Small tables with named rows and columns. After each table, cells are looked up by row and column.

nodo
fields: gubif, sezarit, ganek, suselu, resip
nunoz: [353, 222, 537, 468, 833]
repim: [411, 404, 830, 202, 572]
gidaku: [446, 829, 807, 842, 503]
tal: [817, 748, 867, 466, 359]
keved: [411, 613, 904, 438, 728]
tirikiz: [584, 680, 484, 587, 553]
luz: [658, 797, 249, 678, 749]
dimugak: [674, 864, 907, 623, 278]

nunoz, ganek -> 537
tal, resip -> 359
gidaku, resip -> 503
tal, suselu -> 466
keved, suselu -> 438
tal, ganek -> 867
gidaku, gubif -> 446
luz, resip -> 749
luz, sezarit -> 797
luz, suselu -> 678
repim, sezarit -> 404
gidaku, sezarit -> 829
nunoz, suselu -> 468
luz, gubif -> 658
repim, resip -> 572
Row with the largest resip: nunoz

pariros:
          pip  gevukit  fitif  takog  giniv   vof
num      3.34     3.19   4.73   7.73   3.11  3.33
zuz      3.81     3.20   2.91   5.46   3.26  2.77
giruted  2.26     3.30   3.40   4.43   3.38  3.14
leboto   3.07     3.28   4.00   3.48   3.38  3.22
fupura   2.68     3.30   2.15   3.17   3.23  2.78
kedila   3.75     3.20   3.72   6.61   3.44  3.03
noluv    0.34     3.40   4.72   3.90   3.14  3.78
fuduza   2.91     3.27   2.62   3.87   3.13  2.82
fivofaf  3.64     3.22   2.77   5.09   3.31  2.79
zer      3.65     3.25   1.34   2.81   3.34  2.42
ferobe   3.72     3.20   3.37   6.21   3.00  2.92
satunak  2.31     3.24   3.31   4.19   3.21  3.07
sel      2.80     3.32   4.49   3.06   3.24  2.91
zupa     2.10     3.31   3.17   3.77   3.48  3.12

takog of zupa: 3.77
gevukit of num: 3.19
takog of zer: 2.81
takog of kedila: 6.61
takog of sel: 3.06
takog of zuz: 5.46
gevukit of zer: 3.25
giniv of fivofaf: 3.31
pip of fuduza: 2.91

nesapaz:
|  | numag | lomedit | pozo |
|---|---|---|---|
| ged | 79 | 127 | 134 |
| gavuse | 92 | 61 | 254 |
| kab | 70 | 78 | 142 |
| pesitid | 15 | 108 | 34 |
| vovesi | 41 | 116 | 164 |
| neb | 33 | 166 | 150 |
| fabegit | 62 | 58 | 165 |
| vagoga | 96 | 53 | 240 |

vagoga, lomedit: 53
gavuse, numag: 92
vovesi, numag: 41
ged, numag: 79
gavuse, lomedit: 61
pesitid, numag: 15
neb, numag: 33
pesitid, lomedit: 108
kab, lomedit: 78
gavuse, pozo: 254

kebaf:
,foz,sutib,ber,bez,zilub,lak,dol
nili,63.64,26.73,28.23,25.54,44.20,62.75,47.56
veka,56.20,41.86,14.04,25.54,54.27,28.86,52.37
mes,60.45,48.78,40.16,25.54,28.14,53.80,60.44
befa,55.39,31.01,42.22,25.54,53.15,41.25,59.87
tadida,78.86,48.82,45.30,25.54,46.08,51.33,51.84
vig,70.74,38.19,27.88,25.54,40.90,25.26,46.71
zefuruf,36.04,53.35,51.22,25.54,68.95,60.33,43.93
femu,58.38,68.30,58.50,25.54,44.96,50.38,67.34
zilob,51.93,68.07,46.64,25.54,58.61,49.23,52.42
zevikov,57.61,38.73,35.43,25.54,43.63,55.88,65.27
tek,34.85,27.71,44.94,25.54,30.82,42.47,56.61
sobom,60.16,53.05,44.85,25.54,51.22,42.55,49.79
rof,77.98,56.81,27.53,25.54,38.69,48.50,53.85

zilub of veka: 54.27
lak of befa: 41.25
ber of nili: 28.23
sutib of rof: 56.81
bez of tek: 25.54
foz of tek: 34.85
lak of tadida: 51.33
bez of zevikov: 25.54
lak of nili: 62.75
sutib of tek: 27.71
bez of rof: 25.54
lak of rof: 48.50
dol of zilob: 52.42
dol of zevikov: 65.27
foz of befa: 55.39
Which row has the largest zilub? zefuruf

